(in the rows, 128 means zero)
The rows of M fall into a few groups, and each row is roughly a mix of its group's hidden directions.
M (103 x 11):
[[ 78 132  98 149 102 125 102  98  86 108 124]
 [ 86  99 122 164  91 151 129 101 124  91 108]
 [173 125 157  97 121 125 117  74 113  98 145]
 [116 119 154 123  87 114 155 117 118 148  64]
 [136  76 155 170 132 126  99  86 133 137 145]
 [131 129 122 162 117 196 102 105 102 139 111]
 [160 142 100 111 106 168 104  97 126 118  81]
 [122 136 147  77 132  75 148  85 123 122 119]
 [164 101 142 195 114 104 112 114 127 138 113]
 [116 156 104 127 190 136 102 124 166 113 151]
 [115 104  94 130 112 118 102 106 144  75 171]
 [143  94 162 145 190 135 135 155 131 105 145]
 [107 113 166  97 125 115 140 148 135  64 108]
 [ 89 152 100 140 117  68 151 155 132 125 145]
 [ 94 104 178  94 131 131 137 148  88 111 105]
 [ 77 112 147 119 158 109 159 172 125 124  99]
 [137 107 126 112 126  73 107 106 151  97 173]
 [167  98 118 156 117 162 142 113 150 179 140]
 [148 122 124 154 123 106 141 129 163  66 165]
 [118 122 161 132  84  97 145 105 144 115  74]
 [140 126 143 131 154 143  95 128  85 192 129]
 [118 165 104 122 187 156 137 122 134  89 144]
 [143 128 129 141  96  80 116  82 162 141  97]
 [136 125  80 159 152 129 169 108 137 167 102]
 [147 117 138 112 182 119 140  82 111 103 165]
 [185 128 151 130 165 171  95 124 114 123 132]
 [ 60 156 109 137 120 115 122 119 101  94 118]
 [135 106 169 115 115 155 150  88 156 137 173]
 [129 146 155 115 108  92 147 186 130 166 114]
 [115 110 142 142  91 105  99 147 146  74  95]
 [113 127  67 124 119 149  90 140 145 104 165]
 [101 134 114 168 187 132 163 106 141 122 109]
 [121 135 115 153  88  93  85 167 149 117 103]
 [165 179  96 125 147 101 111 116 114 124 168]
 [100 116 100 158 110 102 159 150 161 102 166]
 [158 164 146 147 176 152 119  81 137 128 115]
 [138 139 127 122 121 169 110 179 107 181 119]
 [172 151 104 153 127 119 181 139 112 165 129]
 [140  84 142 166 129 130 142 138 158  77  98]
 [135 159 164  98 116 134 138 143 121 165  71]
 [141 130  82 123  95 150 137 177  96 154 139]
 [128 109 104 132 109  86 109  80 167 101 144]
 [118  84 141 133 129 158 154 141 168  76 130]
 [106 126 140  96 112 176 124 150  85  87 129]
 [111 137 166 119 133 120 133 154 156  68  94]
 [160 133 144 106  84 157 104  90 146  92 139]
 [ 90 169  92 122 143 110 109 122  78 134 148]
 [155 129 113 120 105 164  90 112 116 121  69]
 [159 136 147 127 157 178  86 147  96 107 128]
 [128 170  81 112 173 147 110 143 152 151 125]
 [108 138 107 111 112  80 120 181 159 152 131]
 [ 87 134 101  92 143 164 119 165 108 154 149]
 [150 152 124 154 133  80  92  84 152 124 111]
 [130 134 130 159  97  72 161 104 154 113 105]
 [150 145 148 147 123 108 121  75 170 129  86]
 [103 117 132 151 111 111 148 116 117 197  95]
 [125  67 149 147 140 181 144 128 146 141 124]
 [109 130 161 110 107 133 167 122 100 121  68]
 [117 137 167 108 139 100 138 145 158  72 100]
 [132 159 112 123  99 127 108 193 149 158 143]
 [154 148 149  74 154 150 115 123  81 145 129]
 [170 134 153 104 106 160  92  95 133  99 150]
 [117 130 116 132 147 101 165 150 160  66 142]
 [112 109 179  93 136 100  79 118 150 125 125]
 [130 134 118 100 191 143 153 146 131  93  96]
 [119 114 176 124 122 112  74 124 162 160 112]
 [ 88 107 141 145  69 102 147 137 157 108 127]
 [149 100 165 129 136 153 158  75 154 110 110]
 [102 161  92 142 115  78 120 154 108 151 155]
 [128  87 151 177 142 121 171 108  97 120 138]
 [111 166 135 103  91 160  89 132 158 103 109]
 [137 100 152 195 102 136 126  90 141 130 132]
 [162 115  87 143 174 123 145 128 107 163 159]
 [150 167 110  93 121 163  78 147 142 133 147]
 [135 136 123 158 113 116 129 186 185 140 116]
 [ 85 148 100  93 123 105 156 172 129 103 114]
 [124 175 108 116 124  87 115 125  95 153  84]
 [109 146 104 141 174  92 155 148 109 172 132]
 [ 96 124 137 116 122 138 119 145 116 169 197]
 [150 146  98 130 159 130 142 104 114 159  67]
 [ 84 139 114 137 151  86 147 165 106 164 120]
 [ 93 132 126 112 115 116 164 120 124 132  57]
 [116  88 137 124 126 172 156 181 127 105 148]
 [ 85 125 125  86 103  94 145 129 132 108  81]
 [127 148 116 130 156 175 136 172 102 171 111]
 [ 93 119 153  98 150 133 120 183 123  91 149]
 [ 74 146  98 153 139 125 117 161 106  91 148]
 [123 144  86 181 104 133  85 117 117 155 125]
 [178 101 156 127  92 140  96 134 147 135  91]
 [134 118 155  87 135 187  89 131 108 136 143]
 [ 94  90 123 154 146 128 160 159 135 135  77]
 [150 114 110 144  79  87 110 128 158 167 115]
 [ 86 165 137  88 105 144 139 147 100 143  93]
 [114 139 141  81  91 135 157 137 123 174  96]
 [ 87 125 133  80 121 110 141 119 122 115  70]
 [156  82 130 135 125 164  89 130  89 103 147]
 [123 134 121 131 120  94 125  46 122 133 115]
 [116  94 137 149 119  85 135  97 142  80 159]
 [122 135 163 148 121 128  90  83 180 115 115]
 [126 172 137  94 175 152 158 120 109 158 136]
 [ 92 124 143 137 132 102 168 104 134  68 117]
 [120 120 130  78 173  71 127 139 130 141 128]
 [149 145 173 111 137 126  94 115 129  84  84]]

One row of each group comes first, with its name. Which group is each row after those in?
[ 85 103 112 102 116  85 104 108 160 119 100]
(72)
[134  88 138  84  95 142 121 176  96 127 133]
(118)
[ 82 130 151 133  75  81 143 129 133 146 125]
(60)

[146 180 146  78 151 107 109 121 107 109 146]
(60)
[170 144 135 156 117  82 145  85 147 106 113]
(60)
[103 173 117 107 176 126 136 106  87 128 150]
(118)
[154 134 167 101 122  93 127  90 156 118  87]
(118)
[113 141 165 131  95 178 136 116 111 108  82]
(72)
[161 115 109 138 149  84 127  77 137 147 163]
(118)
[149 151 178 103 139 114  92 112  90 156 137]
(60)
[179 152 148 134 136 102 107 103 126 109 178]
(60)
[146 129 107 108 137  60 166 146 124 133 151]
(72)
[126 157  95  94 104  86 158 172 133 126 129]
(72)
[152  95 167 125 103 160 125 104 158  84 120]
(60)
